<11>: [  4  -3  -6  -9  12 -13  17 -26  -2  19   0 -17  12   9 -51  14 -19   3
  18 -24]
<94>: [  4  -3  -6  -9  12 -13  17 -26  -2  19   0 -17  12  21 -18 -23   0  28
  23 -12]
<111>: [  4  -3  -6  -9  12 -13  17 -26  -2  19   0 -17  12   9 -51  14 -19   3
  -3   4]
tags:
[4] -> Z_449
[12] -> Z_955
[11] -> Z_775
[-12] -> Z_865
[-13] -> Z_328
[-24] -> Z_665
key <94> 19:   Z_865
q: [  4  -3  -6  -9  12 -13  17 -26  -2  19   0 -17  12   9 -51  14 -19   3
  18 -24]  <11>

<111>: [ 43 -19   9  13]
<140>: [ 43 -19   9  44]
<125>: [  7   7 -62  50]
tags:
[42] -> Z_3
[9] -> Z_147
[-62] -> Z_969
[43] -> Z_223
[-63] -> Z_27
[8] -> Z_559
key <140> 2:   Z_147
q: [  7   7 -62  50]  <125>

<94>: [  7  -2 -13   3   9   7  23   0  -2  -2 -11  19  -5  -3   3  -2   4   1
 -20 -25  23  20  -1  29  25   3 -14  13  24 -16   1  -8  -4   7  32 -15
  32  26  -7   9   2  41 -16 -10 -45  19  -6 -11  32  -9 -10  -3  11 -27
   9 -12   5 -15  45   5 -27   8]
<11>: [  6   1 -16   8   1   7  25  -1  -3   1  -9  15  -3  -5  -3   7   7  -4
 -21 -26  23  22   4  20  28   7 -15  18  23  -7   4 -10  -6   8  29 -18
  24  35  -7  10  10  42 -10 -10 -45  19  -3  -9  31  -6  -7   1  12 -31
   5 -17  13 -16  42   7 -27   1]
<2>: [ 23  -7 -17  21 -25  25  15  -7 -19  21  15 -18   8   1 -32  30  21 -18
   7  -5   0   1  -8 -30  16  13  10  20 -23  -9 -10  -8 -20 -23 -15   5
 -13  34   2   6   3  -2  12  15  34 -16 -27  17  -1 -13  -1  -5  19   3
 -10 -19  10   7  -2  18  13 -24]
<8>: [  8  -3 -13   5   8   6  22  -4  -5  -4 -11  16   0   1   5   3   5  -5
 -18 -23  23  17   0  23  25   4 -20  12  23  -5   3 -10  -4   8  26 -17
  27  27  -9   6  11  35 -17  -9 -45  18  -8 -10  27  -7  -9  -2   9 -28
   4  12  10 -11  48 -22 -23   6]
<215>: [  7  -2 -13   3   9   7  23   0  -2  -2 -11  19  -5  -3   3  -2   4   1
 -20 -25  23  20  -1  29  25   3 -14  13  24  -1   1  -8  -4   7  32 -15
  32  26  -7   9  10  41 -16 -10 -45  19  -6 -11  32  -9 -10  -3  11 -27
   9 -12   5 -15  45   5 -27   8]
<205>: [ 22  -6  -4  20 -22  -6  19  -1 -13  11   2  -9  28  -7   0   6  30 -17
  17   9   8 -25 -30   1 -10   9   3 -11 -15 -19 -12   4   4 -11 -14  29
 -25 -12  -8   3  -4  11  13   9  15  -6 -27  15 -13 -11  -8   4  -9   4
 -22  11 -33  -4  -9   3  33   5]
<111>: [  8  -3 -13   5   8   6  22  -4  -5  -4 -11  16   0   1   5   3   5  -5
 -18 -23  23  17   0  23  25   4 -20  12  23  -5   3 -10  -4   8  26 -17
  27  27  -9   6  11  35 -17  -9 -45  18  -8 -10  27  -7  -9  -2   9 -27
   4 -16  10 -11  48   9 -23   6]
<140>: [ -7 -16   6  10  26 -11  21  22  14  15 -15  -2   1 -13  22 -19  16   4
   4  36   4 -13 -16   7 -14 -16  20 -20   2  15 -11   0  12   4   3  29
   5 -47  -6   7   1  10  -2 -13  -8  -6   2   2   1  -1 -14   3 -10 -11
 -10  43 -40  -2 -13 -22   4  24]
<132>: [ 13  -7  -9  20  22  -6  26  26  -3  12 -18  -6  13 -23   4  -2  13   2
   9  31  19 -21 -21  10 -19 -10  16 -36   1   4 -14 -13  13  -3  -5  30
  -2 -37 -11  18  -7  17   2   0 -14 -12  -5   4   7   4 -15  -1 -12  -4
 -22  28 -35   7  -4 -15   4  11]
<149>: [ 20 -11 -22  21 -24  22  13  -9 -22  20  10 -14   9   4 -29  28  20 -14
   1  -3   6   6   1 -21  13  12   3  18 -27  -8  -8  -8 -20 -12 -21  -3
  -8  38  -2   1   7  -2   7   7  27 -18 -34  13  -5  -9  -3  -9  17   4
  -9 -18  14   8   5   8   6 -25]
Table of tags by key:
[-1] -> Z_944
[42] -> Z_892
[43] -> Z_728
[41] -> Z_61
[35] -> Z_833
[36] -> Z_562
key <11> 41:   Z_892
q: [ 13  -7  -9  20  22  -6  26  26  -3  12 -18  -6  13 -23   4  -2  13   2
   9  31  19 -21 -21  10 -19 -10  16 -36   1   4 -14 -13  13  -3  -5  30
  -2 -37 -11  18  -7  17   2   0 -14 -12  -5   4   7   4 -15  -1 -12  -4
 -22  28 -35   7  -4 -15   4  11]  <132>
q: [  6   1 -16   8   1   7  25  -1  -3   1  -9  15  -3  -5  -3   7   7  -4
 -21 -26  23  22   4  20  28   7 -15  18  23  -7   4 -10  -6   8  29 -18
  24  35  -7  10  10  42 -10 -10 -45  19  -3  -9  31  -6  -7   1  12 -31
   5 -17  13 -16  42   7 -27   1]  <11>
q: [  7  -2 -13   3   9   7  23   0  -2  -2 -11  19  -5  -3   3  -2   4   1
 -20 -25  23  20  -1  29  25   3 -14  13  24 -16   1  -8  -4   7  32 -15
  32  26  -7   9   2  41 -16 -10 -45  19  -6 -11  32  -9 -10  -3  11 -27
   9 -12   5 -15  45   5 -27   8]  <94>
q: [  8  -3 -13   5   8   6  22  -4  -5  -4 -11  16   0   1   5   3   5  -5
 -18 -23  23  17   0  23  25   4 -20  12  23  -5   3 -10  -4   8  26 -17
  27  27  -9   6  11  35 -17  -9 -45  18  -8 -10  27  -7  -9  -2   9 -27
   4 -16  10 -11  48   9 -23   6]  <111>

<132>: [  6  -5  16  14   1 -20  -5  -5   1   1   6 -12   6   0]
<140>: [  4   1  -7   5  -2 -40 -22 -23  -2   8   6   7  14  10]
<8>: [-12 -15  48  -2  -3 -31  12  19  -6 -18  26   0 -17 -19]
<215>: [  7  -3  -7   0   4 -20 -13 -18  -9  -3   3   2  10   7]
<94>: [ -4  -7 -30 -15  -9  -5   0 -11 -15 -12   0  24   1   2]
<2>: [ -4  11  -9 -11   5 -32 -24 -31  -6 -10   5  24   5   6]
<122>: [ 10  -6  -5  -4  -2  25 -17 -17  -4  -4  -9 -10  12  12]
<125>: [  7  -2   1  -3  10 -22 -16 -16  -8  -1   5   0   9   7]
tags:
[-20] -> Z_915
[6] -> Z_476
[-9] -> Z_268
[-21] -> Z_990
[5] -> Z_267
[3] -> Z_495
[2] -> Z_771
[0] -> Z_265
key <215> 10:   Z_495
q: [ -4  11  -9 -11   5 -32 -24 -31  -6 -10   5  24   5   6]  <2>
q: [  7  -2   1  -3  10 -22 -16 -16  -8  -1   5   0   9   7]  <125>
q: [ 10  -6  -5  -4  -2  25 -17 -17  -4  -4  -9 -10  12  12]  <122>

<140>: [ 26  54   2 -11   1  -9   1  -6 -12]
<205>: [-14 -14   4 -29   0  -6   1  16   8]
<111>: [  4   3  -9   1  19  -9   2 -33  -8]
<8>: [ 10  54   2 -11   1  -9   1  -6 -12]
<125>: [ -6  12  15  -3   6  -7   0 -15   5]
<11>: [-25   6   5  24 -13  27   3  -5  21]
<94>: [ -6 -21  -2 -24 -29  -1  -2 -55   0]
key -> tag
[3] -> Z_359
[-55] -> Z_870
[4] -> Z_782
[-6] -> Z_971
[-7] -> Z_793
[-56] -> Z_839
key <94> 0:   Z_971
q: [ 26  54   2 -11   1  -9   1  -6 -12]  <140>
q: [ 10  54   2 -11   1  -9   1  -6 -12]  <8>
q: [ -6  12  15  -3   6  -7   0 -15   5]  <125>

